A single turn carries every row of the set below to another of its rows. Some are shown first; where does it send the rows asked next?
nog: [ 13   5  -7 -12 -27 -12  14  28  -4 -15  22 -10 -18  -1  -8]
vobas: [  1  19  -4   9  -2   5   6   1  -7 -21 -11 -34 -31   6   4]
Geki: [  1  18 -12   7  -5  19   8  10  -4 -20 -11 -36 -29  -4   7]
Bafi: [  7  17  -1 -15   5   3   7  -9   3  -8  -8   4 -34  -3  -5]
rimu: [ 23  21 -15 -13 -23   8  20   5  -3  -6  -5 -42 -15 -31   6]
padu: [ -9   3 -17 -15  -7 -12  -1  -1 -17  -4 -16 -16 -39 -31 -20]
gog: [ -9   2  -2 -30 -14  -2   6  12 -17   5  14 -11 -31  -1  -5]
kabup: [ 10  25  -2  -3 -11 -22   7 -17 -16   3  -3 -39 -19  -9   6]
nove: [ 21  16  -2 -13   5  -6   9  -2   6 -15  -6   3 -32   0  -2]
mupo: [ 10  15 -12   0 -13 -36  10  33  -5  10  -7 -22 -20 -24  -1]
fudel: [-11  14  -9  -7 -16 -15  11  22 -10  19 -15 -22 -21 -32 -10]
Safo: [  1  13 -34   1 -13   0 -13  15  -3   4  13 -19 -22 -37  -5]
giv: [  8  19 -15   5  -2  15   6  14  -1 -20  -6 -36 -30  -1  14]
podo: [-11   8 -25 -10 -10   4  -9   6 -12   7  -1 -19 -31 -37 -13]
vefe: [ 12   4 -13 -10 -30 -32  -1   3   2 -28  -1 -19 -13 -24  -3]
mulom: [ -8  13  -3  -6 -13 -28  13  20 -12  13 -18 -21 -25 -26 -11]
varud: [  3  20  -4 -11   1  15   4  -6   7  -2  -1   4 -25  -7  -5]
mamum: [ 14   1  -3 -24 -21 -16  18  25  -9 -16  11 -11 -29   1  -8]
zelu: [ 21   8 -24   4 -13 -36  -2  14  -7 -19   0 -16 -30 -22 -13]
ridat: [  1   9  -9 -10 -27  -3   5  23  -5  -3  29 -11 -13  -1  -6]
taku: [ 18  14 -33   8 -14 -20  -9  19   0 -10  15 -17 -21 -30  -5]
palef: [ 24  22  -9 -13  -6 -21   8  -6 -13   2  -1 -42 -26 -13  17]
Razim: [ 10  20  -9  -6  -3  17   3   3  14  -6   6   2 -21 -10  -1]
miv: [  3  13  -6  -2 -12 -38  11  23 -10  10 -15 -20 -24 -22  -7]
sopot: [ -3  11 -23 -13 -22 -14 -18   0   1  -1  16 -23  -8 -28  12]
kelur: [  3  -1   0 -34 -14 -11  13  17 -17  -6   5 -11 -36   0  -8]
radal: [  8  11 -20  -3 -28 -27 -11   3   5 -16  14 -20  -4 -23   5]
disak: [  8  23  -6  -3 -29   7  19  -7  -7  -5  -6 -39  -9 -26  -5]
lut: [ -3  18  -7   9  -4  13   8   3  -6 -19 -13 -34 -29   1   2]
nada: [ 21  21 -11  -3  -2   9   6  10  16 -13   8   2 -20  -9   2]
Tad: [  9   3 -15  -8  -8 -31   2   3 -14 -16 -16 -15 -39 -25 -20]
Sipi: [ 31  22 -16 -16 -13  -7  13   6  -7  -3  -2 -44 -23 -23  17]
Gol: [-10   7  -7 -18 -20   3   1  15 -11   8  25 -12 -19  -1  -4]
lor: [  3  25   0   1 -22  -9  12 -19 -12  -1  -6 -37 -11 -15  -4]
zun: [  6  -1  -9 -28 -25 -26   4  -1  -4 -25 -16 -20 -25 -27  -5]
kupo: [  7  18  -9   9   2   0   3   6  -7 -20  -9 -35 -33   6  10]
Fabi: [-10   6 -19 -29 -18  -7 -15  -3  -5   2   3 -24 -21 -32  10]
nirov: [  6  17 -18   0 -16 -22   7  36  -2  15  -2 -21 -16 -30   1]
nuka: [ 12  19 -13   7   2   6   3  12  -3 -21  -6 -35 -33   3  14]
gibo: [ -5  -1 -12 -37 -18 -13  -3  -3 -10 -11 -13 -22 -28 -32   2]
Vef: [ 27  18  -8  -8   1  -3   8   7  12 -18   2   2 -28  -3   2]
zukop: [ -4  17 -15  -5 -17 -12   9  32  -4  20  -5 -22 -17 -35  -3]

taku -> zelu
nove -> Bafi
mamum -> kelur
And these:
radal -> vefe
Geki -> giv
Sipi -> palef
fudel -> zukop

